In the data rows, 128 means zero.
Here are some points:
[ 70 172 168 104  85 126 149 119]
[ 84 144 171  99 100  98 146  96]
[111 155 129 117 111 141 141 113]
[150 128  99 170 138 153 106 166]
[ 64 168 176 105  82 111 143 113]
[ 94 136 168  64 111  95 161  58]
[136 115 130 100 139 117 144  90]
[ 59 162 183  57  87 100 170  55]
[ 95 131 163  70 114  97 160  64]
[119 124 147  90 128 111 149  87]
[160 133  87 168 142 171 111 170]
[ 78 109 188  66 108  52 152  71]
[190  88  84 199 164 141  84 203]
[141 121 119 118 138 132 132 115]
[169 125  82 158 149 167 113 153]
[ 71 170 166 107  88 121 142 111]
[117 123 141 135 120 111 120 139]
[167 122  89 184 148 159  98 187]
[104 124 167  60 122  92 161  58]
[ 89 149 157 113 100 117 136 123]
[147 132 112 142 135 147 122 146]
[154 116 103 167 142 142 103 168]
[113 136 144  86 124 120 151  81]
[169 120  83 182 146 160 100 174]
[155 118  98 140 143 148 120 140]
[131 143 118 133 127 148 128 133]
[ 78 107 190  70 110  58 152  83]
[151 130 103 144 140 156 122 135]
[ 88 136 162 104 105 103 136 113]
[165 121  81 158 150 159 111 155]
[165 126  88 166 146 167 109 169]
[143 140 110 155 128 152 114 157]
[150 113 115 127 145 128 126 117]
[ 74 115 198  63 107  53 155  69]
[153 117 103 147 142 141 121 149]
[ 98 118 168 114 111  87 132 126]
[ 78 161 167 104  92 118 143 107]
[ 91 118 171 123 108  81 124 135]
[ 93 152 156  60 109 123 168  52]
[129 136 121 164 120 144 107 177]
[ 75 117 190  70 104  63 157  76]
Here are 12 more points, each followed by its number:
[101 166 137 132 102 145 133 127] 0
[175 112  83 156 156 158 116 151] 1
[159 108  99 174 146 139  98 180] 2
[ 87 132 177  87 107  89 149  95] 3
[123 123 140  99 129 118 146  99] 4
[160 122 101 142 147 147 122 134] 5
[130 121 129  94 133 117 147  85] 6
[ 94 146 154  90 109 117 152  93] 7
[115 113 149  78 134  98 150  80] 8
[115 126 144  78 127 109 153  74] 9
[166  93 106 163 154 121 104 156] 10
[155 119 101 164 141 139 107 168] 11
Which two of these numbered points are nearest to each point below, looking only along the 3 directions in which the first points spread most? Their numbers follow each, nearest first.
[178 116  78 168 156 162 106 163] > 1 11
[167  88 110 163 156 121 105 160] > 10 2
[155 122 108 160 142 146 113 167] > 11 2
[169  88 109 158 158 117 105 153] > 10 11
[ 81 115 187  88 109  65 143 103] > 3 8
[123 107 153  78 138  92 150  74] > 8 9
[ 99 145 153  92 112 120 149  96] > 7 4
[182 115  70 167 163 170 114 160] > 1 11
[145 122 110  94 147 138 148  92] > 6 4
[113 127 150 101 120 109 138 100] > 4 7
[114 132 142  82 124 117 150  72] > 9 8
[189  87  79 203 165 140  81 196] > 2 10
[174  87  99 159 158 120 106 154] > 10 2
[100 155 148  85 112 129 155  87] > 7 9
[140 126 116  91 140 133 149  77] > 6 4
[103 146 144  88 111 128 148  88] > 7 9
[ 99 168 137 139 100 150 127 143] > 0 7
[ 94 163 144 135 101 136 130 138] > 0 7
[119 114 152  82 129  93 149  77] > 8 9
[ 79 114 189  84 105  62 147  93] > 3 8
[ 96 153 151 131 101 126 126 136] > 0 7
[184 109  80 164 161 166 109 155] > 1 11
[154 117 111 122 148 139 133 118] > 5 6
[ 69 112 208  73 104  44 147  88] > 3 8
[170  95 106 157 158 123 110 152] > 10 11
[154 118 109 163 142 144 110 161] > 11 2
[172  82 111 163 162 115 105 165] > 10 2
[124 103 153  86 137  94 147  85] > 8 9
[155 120  98 164 144 147 108 158] > 11 2
[101 153 147 130 102 127 127 132] > 0 7
[169 112 100  99 158 144 147  82] > 6 5
[186 116  73 176 159 172 103 161] > 1 2
[176 123  79 166 155 168 108 158] > 1 11
[158 100 112 142 148 119 112 145] > 10 5
[ 99 143 148  94 112 119 150 104] > 7 4
[113 101 156  72 134  79 148  73] > 8 9
[115 124 147 100 124 112 144 103] > 4 6
[111 159 130 127 109 143 130 119] > 0 4
[117 128 141  80 127 113 156  78] > 9 8
[ 67 113 210  63 101  47 159  73] > 3 8
[117 125 141  99 127 117 141  92] > 4 6
[183 116  74 170 157 168 108 163] > 1 2
[108 137 150  77 118 113 159  65] > 9 8
[140 140 110 104 139 148 145  87] > 6 4
[ 92 144 160  87 108 110 150  90] > 7 3
[121 111 148  73 134  98 153  75] > 8 9
[115 109 152  70 131  94 158  73] > 8 9
[117 126 143  79 130 113 153  72] > 9 8
[111 155 137 122 111 141 141 118] > 0 4
[181 118  70 168 158 173 111 163] > 1 11
[108 169 132 111 108 158 145 113] > 0 7
[ 95 150 152 128 107 121 127 142] > 0 7
[102 141 157  86 116 116 153  88] > 7 9
[105 154 138  92 115 136 153  90] > 7 4
[177  90  88 195 159 141  89 202] > 2 10
[161  96 105 167 152 124 101 165] > 10 2
[ 87 129 172  83 106  89 149  96] > 3 7
[141 136 108 162 134 151 113 169] > 11 2
[143  94 131 152 142 103 109 156] > 10 11
[174 110  85 166 160 149 110 155] > 1 11
[119 107 158  72 138  95 156  71] > 8 9
[ 69 117 199  71 100  56 153  68] > 3 8
[149 120 103 126 147 144 133 120] > 5 1
[125 110 143  85 137  97 148  78] > 8 9
[172 120  83 165 157 168 110 159] > 1 11
[133 148 109 170 120 162 110 171] > 11 2
[143  97 122 146 142 113 115 143] > 10 5
[143 146 104 163 130 161 112 168] > 11 2
[ 98 134 153  67 117 107 163  58] > 9 8
[149  93 125 156 146 111 108 170] > 10 11
[104 160 137 119 110 144 137 113] > 0 7
[107 121 154  85 124  97 150  85] > 8 9
[118 157 127 123 117 148 136 113] > 0 4
[175 121  79 160 154 164 112 170] > 1 11
[134 143 107 167 127 160 112 167] > 11 2
[ 94 158 152  74 108 127 164  74] > 7 9
[160 120  99 141 146 148 123 137] > 5 1
[148 134 104 112 140 152 141  97] > 6 5
[105 121 165  75 123  92 152  75] > 8 9
[155 116 100 140 145 142 120 128] > 5 1
[ 87 115 178  97 109  77 139 115] > 3 7
[111 119 153  78 125  94 149  67] > 8 9
[110 119 155  72 122  93 156  63] > 8 9
[ 91 162 149 119  96 136 136 124] > 0 7
[109 120 155  93 126  96 145  95] > 8 4
[112 140 139  71 120 123 160  59] > 9 8
[ 95 133 162  65 115 103 164  63] > 9 8
[108 136 147  73 125 118 158  70] > 9 8
[ 99 125 165  73 119  94 156  76] > 8 9
[162 114 102 139 155 140 125 127] > 5 1
[148 125 107 123 142 146 135 119] > 5 4
[164  95 105 144 158 125 119 141] > 10 5
[161 111 100 218 139 144  79 218] > 2 11
[ 71 112 199  68 101  48 152  75] > 3 8
[117 133 135 115 121 122 132 115] > 4 6
[125 116 138  92 133 108 143  80] > 6 8
[167 108  88 214 150 149  80 222] > 2 11
[178 113  81 173 154 156 107 161] > 1 2
